Named moves, each a turn or a mirror, and the order they were made in; the first pair answered
move E:
[ 0.65  0.50 -0.62 -1.49 -0.43  0.59  0.08 -0.37 -1.31  0.45  0.43 -0.97] |-> [ 0.21 -0.02  0.71 -0.01 -0.26 -1.08 -0.32 -1.36  0.76 -0.72  0.45 -1.30]
[ 0.72  0.27 -1.35  0.74  0.49 -0.01 -0.87 -0.13 -0.03  0.07  0.15  0.23] |-> [ 0.81  0.37 -1.26  0.93  0.49 -0.06 -0.83 -0.21 -0.01 -0.11  0.02  0.32]
[-1.10 -0.41 -0.05  2.66  0.47 -0.48 -1.74  2.89  2.19  1.80 -0.76  0.99] |-> [-0.82 -0.07 -0.79  1.55  0.46  0.83 -1.36  3.56  0.44  2.70 -0.66  1.52]
move T:
[ 0.05  0.31 -0.25  2.43  1.64 -0.42 -0.48  0.79  0.99 -0.69  0.64 -1.08] |-> [ 0.21  0.40  0.08  2.23  1.73 -0.26 -0.21  0.72  0.76 -0.95  0.75 -1.61]
[-1.06 -0.59  0.68 -1.09  0.23  1.79  2.01 -0.49 -0.62 -0.45  0.33 -0.01] |-> [-1.17  0.48  0.96 -1.74 -0.39  1.45  1.24 -0.74 -0.08 -0.47  0.96  0.09]
[ 0.01  1.16  1.28 -1.52 -0.05  1.04  0.34  1.06 -1.97  0.48  0.45 -2.16] |-> [ 0.00  2.44  0.56 -1.73 -0.71  0.13 -0.90  0.96 -0.71  0.38  1.24 -1.01]
move V:
[ 0.24  0.09 -0.60 -0.35 -0.11  0.55  0.52 -0.61 -1.03 -0.42  0.11 -0.15] |-> [ 0.40  0.19 -0.79 -0.20 -0.06  0.35  0.09 -0.78 -0.69 -0.34  0.28  0.04]
[ 0.00  0.20 -2.08 -0.07 -0.74  0.68  1.36 -0.12  0.01  2.05 -0.37  1.06] |-> [-0.50 -0.18 -1.39 -0.50 -0.75  1.20  1.75  0.21 -0.59  2.07 -0.39  0.70]
[-0.68  0.76  0.37 -0.35  0.23 -0.39  0.15  1.76  0.48 -0.03  0.23 -0.95] |-> [-0.04  1.10 -0.81  0.36  0.27 -1.05 -0.58  1.21  1.13 -0.13 -0.04 -0.26]
move L:
[-0.26  0.09 -0.39 -2.13 -1.15 -0.08 -0.55 -0.52  0.36  1.53  1.83  1.97] |-> [ 1.51 -0.36 -1.72 -0.46 -0.38 -0.64 -0.72 -2.09  0.90  0.68  1.23  1.75]
[-0.99 -0.61  1.73 -0.60 -0.79 -0.43  0.70  0.13 -0.47 -0.68 -0.82 -0.09] |-> [ 0.65 -1.15 -0.05  0.31 -0.24  0.32  1.28 -0.51 -1.42 -0.48 -1.25  0.16]
[ 0.46  1.04 -0.15 -0.81 -0.50 -0.53 -0.47 -0.98  0.22 -0.56  0.66 -0.28] |-> [ 0.45  1.19 -0.40 -1.23 -0.43  0.15 -0.20 -0.35 -0.71  0.00  0.64  0.07]
[-0.75  0.00 -1.63  1.16 -0.46 -1.23 -0.78  0.14  1.73 -1.04  1.00 -0.47] |-> [-1.50  0.11 -1.70 -1.01 -0.48  0.48  0.10  1.86 -0.28  0.35  1.14  0.24]
Pairs:
Each pair is 2 to 3 moves apart.
[-3.21 -0.66 -0.73 -1.15  0.84  0.96  1.20  1.66  0.47  1.41 -0.70  3.30] |-> [-4.12 -0.90  2.01 -0.71  0.59  0.02  1.37  1.57  1.86  0.44 -0.44  1.44]
T L L
[ 1.36 -0.10 -1.93  0.46  0.74  0.56 -0.21  0.01 -1.02  0.96 -0.60 -0.30] |-> [ 0.49 -0.91  0.39  1.90  1.08 -0.88  0.00 -0.49  0.92 -0.62 -0.84 -1.49]
V E
[ 1.21  0.59 -0.03  0.97  0.45 -1.65 -1.25 -0.63  1.57 -1.03  0.31 -0.74] |-> [ 0.35  1.69 -0.48 -1.86  0.07  0.34 -0.62  1.18 -1.11  0.77  1.02 -0.13]
E L L
[ 0.96 -0.36 -2.03  0.04  0.81  1.74  0.63  0.74 -1.67  0.84 -0.44  0.79] |-> [ 1.62  1.10 -0.89  1.11  0.18 -1.00 -1.46 -0.42  1.39 -0.69  0.66 -1.18]
L E L
[ 2.50  0.73 -0.03  0.20  0.96 -0.21 -0.13 -1.62 -1.06 -1.08  0.53 -1.66] |-> [ 0.32  2.21 -0.60 -2.29 -0.46  0.51 -0.63  0.74 -1.44  0.45  1.30  0.42]
L V L
[-0.08 -0.95  2.63  0.31  0.21 -0.20  1.41 -0.88  0.22 -1.63 -0.38 -1.90] |-> [-0.46  1.19  0.91 -0.17 -1.08 -1.58 -0.88 -1.08  2.29 -1.48  0.71  0.14]
T T
[ 0.12  0.25  1.59 -0.79 -0.94 -0.65 -0.38  0.15  0.07 -0.27  0.84 -1.05] |-> [-0.13 -0.28  1.16  0.46 -0.74 -1.26 -0.36 -0.42  1.32 -0.59  0.57  0.05]
V L E
[ 0.17  0.55 -1.32  0.48 -0.27 -0.85 -1.89 -1.18  1.08 -0.68  0.68  0.74] |-> [-1.75 -0.43  1.99 -0.88 -0.34  0.13 -0.09  0.19 -0.17 -0.56  0.52 -1.32]
V E
[ 0.78  0.64 -0.42 -1.67  0.18  0.82  0.10  0.97 -2.33  1.12 -0.28 -0.05] |-> [-0.60  1.31  0.13 -1.93 -0.80 -0.53 -0.99  1.48 -0.45  0.93  0.33  0.92]
L L T
[ 0.49  0.74 -1.82 -0.54 -0.25  0.19 -0.99  0.74 -0.34  0.80 -0.14  1.31] |-> [ 0.72 -0.23 -1.60  1.38  0.54 -0.72 -0.85  0.51  0.71  0.34 -1.08  0.99]
L T
[ 0.84  1.15 -1.66 -1.41 -0.93  0.81 -0.41 -0.77 -1.17  0.38  0.89  1.03] |-> [-0.94  0.77 -0.17 -1.93 -1.30  0.93  0.12  0.16 -0.80  0.50  0.73  1.53]
E L
[-1.03 -0.77 -1.10 -0.32 -0.56  0.32 -0.19  0.58  0.71  0.95 -0.61  2.51] |-> [-0.53 -2.12  0.78  1.38  0.27 -0.29  0.73 -0.53  1.32 -0.20 -1.32 -0.11]
T L T
[-0.44 -1.13  0.63  1.34  1.55 -1.32  1.40 -2.42  2.25 -2.19  0.18  1.74] |-> [ 1.17  1.71 -2.19 -2.39  1.07  1.66  0.85 -0.72 -1.98  0.05  1.41  1.97]
E L E
[ 0.26  1.41  0.40 -2.59  0.07 -0.08 -1.68 -0.37  1.83 -0.72  2.34  1.62] |-> [ 1.61 -0.37 -1.91  0.17  1.31 -0.13 -1.56 -0.84  2.20 -0.87  0.67  2.50]
L L T
[-0.04 -1.32  0.38  1.97  0.95 -1.19  0.31 -0.77  1.96 -1.60 -0.91 -0.67] |-> [-0.15 -0.95  0.24 -1.00  0.79  1.94  1.55  1.19 -1.94  0.14 -0.86 -0.93]
V E
[-0.67  1.17  0.56 -1.41 -0.25 -0.31 -1.19 -0.39  1.13 -0.45  1.13 -0.90] |-> [-0.32  0.29  1.27 -1.34  0.20  0.26 -0.14 -0.45  0.15 -0.65  0.80 -1.94]
L L V
[-1.41  0.18 -0.70 -0.70 -1.14 -1.13 -0.51 -0.63  0.98  0.43  0.45  3.18] |-> [-1.05 -2.09  1.85 -0.12  0.01  0.73  2.23 -0.60 -1.46 -0.11 -0.65  0.27]
T T T
[ 2.04  0.69 -1.00 -0.09 -0.76 -2.44 -0.59 -2.00  2.75 -1.34  0.43 -2.70] |-> [-0.65  1.86 -2.51 -2.35 -1.85 -1.17 -1.18  1.21  2.36  1.18  0.72  1.15]
T L V
[-0.07  1.94 -0.06 -1.81 -0.32  0.82 -0.56 -0.39 -0.99  0.61  0.51 -0.03] |-> [-0.89  1.08  1.99 -1.57 -0.25  0.32 -0.23 -0.53 -0.01 -0.01  0.29 -1.32]
V E V
[ 0.55 -1.17 -1.18  2.06  1.37  1.29  0.61  1.84 -0.93  1.25 -1.00 -0.58] |-> [-1.00 -0.42 -0.34  2.60  0.41 -1.06 -0.70  1.64  2.26  0.44 -0.37  0.47]
E L V
[-0.67  0.21 -1.21  2.22  0.03 -0.60 -0.96  1.05  1.68  0.74 -0.96  1.89] |-> [-2.21 -0.75  2.17  1.17 -0.19  0.53  0.39  2.02  0.59  0.68 -0.80 -0.11]
V E
[-0.33 -0.78  1.74 -2.77 -1.57  1.15  1.71 -3.02 -1.75 -0.98  0.98  0.60] |-> [ 0.07 -1.52  1.27 -1.95 -1.21  1.26  2.13 -3.40 -1.71 -1.20  0.42  0.59]
E L
[-1.82 -0.36  1.29  1.20 -0.70 -1.76 -1.32  0.32  3.60 -1.04 -0.02  1.42] |-> [ 2.31  0.25 -2.36  2.25  0.18 -1.15 -1.69 -1.32  1.75 -1.03 -0.28  1.22]
E L
[-0.21 -1.34  0.52  0.35 -0.23  0.18  1.96 -0.20  0.50  0.04 -0.57  1.33] |-> [ 0.79 -0.31 -0.94 -0.46 -0.36  0.65  1.46 -0.51 -0.63  0.44 -0.27  1.83]
T V E
[-0.48  0.30  0.50  1.39 -0.27 -1.34 -0.97 -1.15  1.68 -0.87  0.62  0.64] |-> [ 0.52 -0.96  0.03  0.58  0.64  1.47  1.48 -0.64 -2.09  0.10 -0.38 -0.03]
V L
[ 0.19 -0.97  1.75 -1.73  0.36  0.39  0.34 -0.07 -1.37 -0.57  0.67 -1.68] |-> [ 1.96  0.18 -1.91 -0.94  0.21 -0.18 -1.36 -0.80 -1.02  0.06  0.72  0.66]
V E
[-0.09  0.75  0.65  1.25 -0.21 -0.85 -1.17  0.03  1.04 -0.36  0.46 -0.48] |-> [-0.86  0.96  0.19  1.13 -0.39 -0.62 -1.27  0.83  1.13  0.08  0.41  0.25]
V T T
[-1.55 -2.30  2.25  1.17  0.00 -0.73  1.58 -0.27  1.04  0.47 -1.94  0.49] |-> [ 0.00 -2.40  0.92 -0.16  0.56  1.22  2.63 -0.51 -1.60  1.03 -1.85  0.49]
T L
[ 2.61 -0.15 -2.94  1.79  1.39  0.44 -0.07 -0.70 -1.10  0.11 -1.00 -0.08] |-> [-2.73  1.13  2.21 -1.10 -0.72 -0.60 -0.69  1.89  1.44  0.20  0.76 -0.66]
E L
[ 1.48  0.07 -0.46  0.07  0.69  1.20  0.63 -0.58 -1.81  0.33 -0.02 -1.23] |-> [ 0.63 -0.39  1.08  0.38  0.71  0.77  0.85 -0.73 -1.27 -0.44 -0.31 -2.14]
V E V
[ 1.51 -1.02 -2.49  0.50  0.10  0.75 -0.42 -0.89 -1.06 -0.01 -0.97  0.19] |-> [-0.86 -0.91  0.56 -1.71 -0.44  1.56  0.38  1.06 -1.77  0.41 -0.44 -0.93]
V L L
[ 1.08  0.76 -0.60 -0.39 -0.60  0.00 -0.86 -2.11  0.69 -0.48  1.09  0.61] |-> [ 0.18 -0.39 -1.65  0.17 -0.14  1.13  0.33 -0.31 -0.10  0.64  0.06  2.48]
L T T
[ 0.90  2.05 -2.00 -0.34 -0.43 -0.03 -1.70  0.98  0.39  1.13  0.58  0.40] |-> [-0.94  0.92  1.89 -1.09 -0.25  0.49  0.09  1.64 -0.16  0.60  0.51 -2.04]
E V
